Here are the same points, seen from different sides; a view may also be mirrored.
A view may leave some points out. In some views, one point has been moved. Which views, in the order they come, and which point in each? Write - if no view has one.
Scene 1:
view 1:
  J_905 [ 41.2  27.1 -17.8  28.8  11.8 -25.1  37.6  11.2  37.3 -68.0 -24.7 -10.1]
  J_411 [ 25.8  30.9  -3.7  19.4  11.0 -21.0  31.9   8.0  32.8 -48.6 -29.8 -36.6]
  J_660 [ 35.9  25.3 -17.3  32.7  14.6 -26.0  35.5   9.9  35.2 -69.8 -33.2 -13.2]
  J_641 [ 40.6  28.5 -15.0  32.4  14.2 -24.5  37.1   9.8  31.4 -66.4 -21.7 -13.1]
  J_401 [ 27.8  17.3 -15.3  28.9 -11.8 -21.8  34.9   9.7  43.6 -51.2 -22.1  -6.7]
  J_362 [ 39.5  27.4 -20.1  33.9  19.6 -28.0  40.6  10.3  30.1 -71.3 -22.5 -12.4]
  J_954 [ 25.4  18.9  -8.9  24.6 -13.8 -20.7  35.3   8.4  46.3 -49.5 -23.0  -6.4]
  J_30 [ 36.3  27.2 -19.6  29.4  19.0 -26.4  38.3   9.1  37.3 -67.8 -28.6 -16.1]
  J_188 [ 27.3  15.9 -20.0  25.7  -9.3 -21.6  34.1  12.7  42.2 -49.2 -23.3 -13.4]
view 2:
  J_30 [  8.3  -0.2  25.9   4.0 -14.5   5.3 -17.5 -10.1  -3.7 -10.9  29.2 -15.3]
  J_905 [  8.7  -0.5  28.7   0.8 -17.3  -0.4 -10.6  -8.1   0.5  -9.2  30.2 -12.7]
  J_954 [ 10.0  -7.8  22.8 -15.1 -15.7  -5.4  -7.8 -20.8  27.6   2.0  20.0 -17.7]
  J_641 [  9.2   0.0  23.7  -0.8 -16.1   0.6 -12.4  -6.1   0.9 -13.9  32.2  -8.9]
  J_362 [ 12.4   2.8  25.5   5.3 -15.0   0.4 -14.4  -5.4  -3.8 -17.6  32.4 -11.7]
  J_401 [ 12.6  -1.8  25.2 -13.0 -18.1  -4.1  -7.5 -20.3  26.2  -2.0  21.1 -17.3]
  J_653 [ 12.0  -1.2  29.1 -16.3 -19.1  -5.6 -10.1 -18.8  22.7  -1.1  21.3 -11.5]
  J_660 [  9.4   0.5  22.9   4.6 -15.7   7.3  -9.9  -9.6  -1.6 -10.5  26.8 -16.4]
  J_188 [ 13.3   1.2  27.7 -15.1 -18.6   0.5 -12.9 -21.9  22.7  -1.7  17.4 -15.0]
  J_975 [ 13.3  -3.4  25.3 -13.0 -15.6  -5.9 -14.1 -21.9  24.1  -1.9  19.8 -16.5]
view 3:
  J_401 [ 36.9  19.2 -35.0 -18.7 -15.0  24.8 -25.3   7.5   9.7 -60.9  12.8 -18.5]
  J_977 [ 33.8  16.2 -29.7 -15.4 -19.2  24.0 -26.3   7.1   8.7 -59.1  17.8 -16.3]
  J_188 [ 33.9  20.4 -29.8 -18.2 -19.3  22.7 -25.7   4.1   5.3 -61.3  15.5 -19.4]
  J_905 [ 36.4  -0.5 -27.2 -14.5  -4.9  17.2 -27.5   3.2   3.9 -52.8  12.5 -40.4]
  J_411 [ 30.1   9.9  -6.0 -16.5  -3.2  13.4 -31.7  -7.4  -6.7 -48.9   4.4 -12.2]
  J_362 [ 35.1  -3.3 -27.2 -19.1  -1.2  19.6 -25.6   0.7  -3.8 -50.4  10.4 -47.3]
  J_30 [ 33.1   2.4 -23.5 -17.2  -2.2  11.8 -28.5   0.3  -1.9 -52.4   9.3 -43.0]
  J_975 [ 32.0  20.6 -33.3 -19.5 -15.9  25.2 -29.1   4.2   9.1 -58.6  10.8 -19.2]
view 4:
  J_641 [ -5.9  14.4 -19.6   9.4 -14.0   0.8 -13.5  28.0  -3.7 -27.4 -23.4  29.5]
  J_975 [  2.7  15.5  -1.5  -1.1 -13.3  -5.7   1.8  27.6 -16.8  -8.4 -15.6  25.9]
  J_954 [  1.7  16.7  -0.8  -4.2 -13.7 -11.0  -2.7  25.2 -21.0  -6.4 -11.7  26.9]
  J_401 [  1.2  13.1   0.6  -1.6 -14.3  -9.2  -2.0  25.5 -16.7  -8.0 -16.7  30.2]
  J_362 [ -4.1  13.3 -17.5  12.3 -12.6   4.1 -13.1  29.6   1.9 -33.7 -25.7  28.2]
  J_30 [ -6.6  15.2 -14.3   9.4  -9.8   5.5 -12.7  25.3  -4.9 -32.0 -25.6  21.4]
  J_905 [ -4.2  10.4 -16.4   5.1  -9.1   0.3 -13.6  26.0  -4.6 -28.4 -22.3  27.1]
  J_411 [-15.2  35.6 -21.0   2.3 -21.6   7.8  -6.6  25.1 -20.7 -13.2 -25.4  12.6]
  J_653 [  0.5  10.7  -6.7  -4.0 -13.0  -6.2   0.3  26.5 -15.9  -5.7 -17.6  29.7]
view 5:
  J_977 [  1.9 -43.3 -17.8 -11.9  13.9  -0.9  33.4   9.1  23.2 -15.0  38.3  25.6]
  J_362 [ -3.7 -28.8   8.4  -3.4  11.2  -5.8  53.4  25.9  30.1 -11.9  50.9  36.4]
  J_411 [  9.4 -33.2   4.1 -14.5   9.1 -22.4  42.8   7.1   7.9 -28.7  47.3  23.1]
  J_954 [  3.3 -44.8 -19.5 -14.9  14.7  -1.7  28.9   6.1  20.1 -14.6  42.2  36.8]
  J_30 [ -3.4 -30.4   8.5 -10.9  13.0 -10.4  47.0  26.5  27.0 -15.4  48.1  34.5]
  J_641 [ -2.9 -31.0   5.6  -2.7   9.7  -4.3  49.8  20.1  27.3 -16.6  47.4  35.8]
  J_188 [  2.8 -39.9 -19.1 -14.1  14.9  -5.0  33.7  11.3  23.3 -11.2  41.8  25.4]
  J_401 [  0.8 -41.2 -20.0 -12.0  14.5  -1.4  31.5   9.1  24.1 -11.2  42.8  33.7]
  J_653 [  2.5 -44.2 -17.8 -10.7  13.9   0.7  35.5   9.7  24.1 -13.5  40.0  28.2]
  J_660 [ -2.8 -25.0   4.0  -9.7  10.9  -9.2  44.0  26.7  26.4 -15.0  45.7  38.6]
view 6:
  J_954 [  1.9   6.3   3.0  63.4  -4.8   3.1  -3.3  -3.2  63.8   0.7  41.5 -35.0]
  J_30 [ 21.3  -2.6  20.7  62.7 -14.4  -5.8   6.8  -2.4  59.1 -22.8  34.0 -52.8]
  J_660 [ 20.0  -5.8  17.4  58.8 -14.3  -4.0   3.2  -3.2  57.2 -23.0  39.4 -52.9]
  J_401 [  2.1   4.7   3.4  64.3  -2.3   0.4  -0.6  -0.2  61.7  -4.8  43.6 -37.4]
  J_653 [  3.8   6.9   2.5  68.4  -3.5  -5.8  -0.6   0.9  62.5  -2.8  41.6 -40.5]
  J_905 [ 21.3  -5.9  16.3  66.4 -11.2  -8.0   2.9  -0.9  56.9 -15.9  37.0 -51.3]
  J_411 [  3.1  18.3  23.0  54.6 -29.1  -9.3   3.6 -12.3  67.5  -8.2  34.1 -53.2]
view 7:
  J_977 [-27.4  24.4   2.3   3.7  22.5  -9.8 -12.2  17.6 -10.3  34.7  -7.2  -1.5]
  J_641 [-25.4  32.1  -9.2   7.0  12.1 -20.1 -15.9  19.3 -10.9   9.8 -22.0  10.8]
  J_362 [-29.4  33.3 -14.6   7.3  10.9 -21.1 -16.8  22.8  -9.1   4.1 -24.7   9.1]
  J_653 [-27.1  23.9  -0.6   3.3  24.5 -10.6 -10.0  17.7 -10.9  32.8  -8.2  -1.2]
  J_188 [-30.3  27.0   0.0   2.3  23.5  -6.6 -15.2  18.5  -8.5  33.4 -10.1  -4.8]
  J_660 [-33.4  32.2 -10.5   9.4  10.9 -13.7 -22.2  16.3  -5.2  10.4 -23.8  10.5]
  J_954 [-25.7  23.9  -0.2   4.0  27.8  -1.2  -7.5  12.3  -6.6  35.6 -10.7   2.1]
  J_411 [-16.8  36.1  15.8   1.3  14.3  -1.4 -28.5  27.7 -10.8  23.0 -28.4  13.7]
  J_30 [-31.9  31.5  -8.8   8.4   8.4 -13.8 -19.7  24.2  -5.2   8.9 -23.8  11.0]
Views that do not fit: -
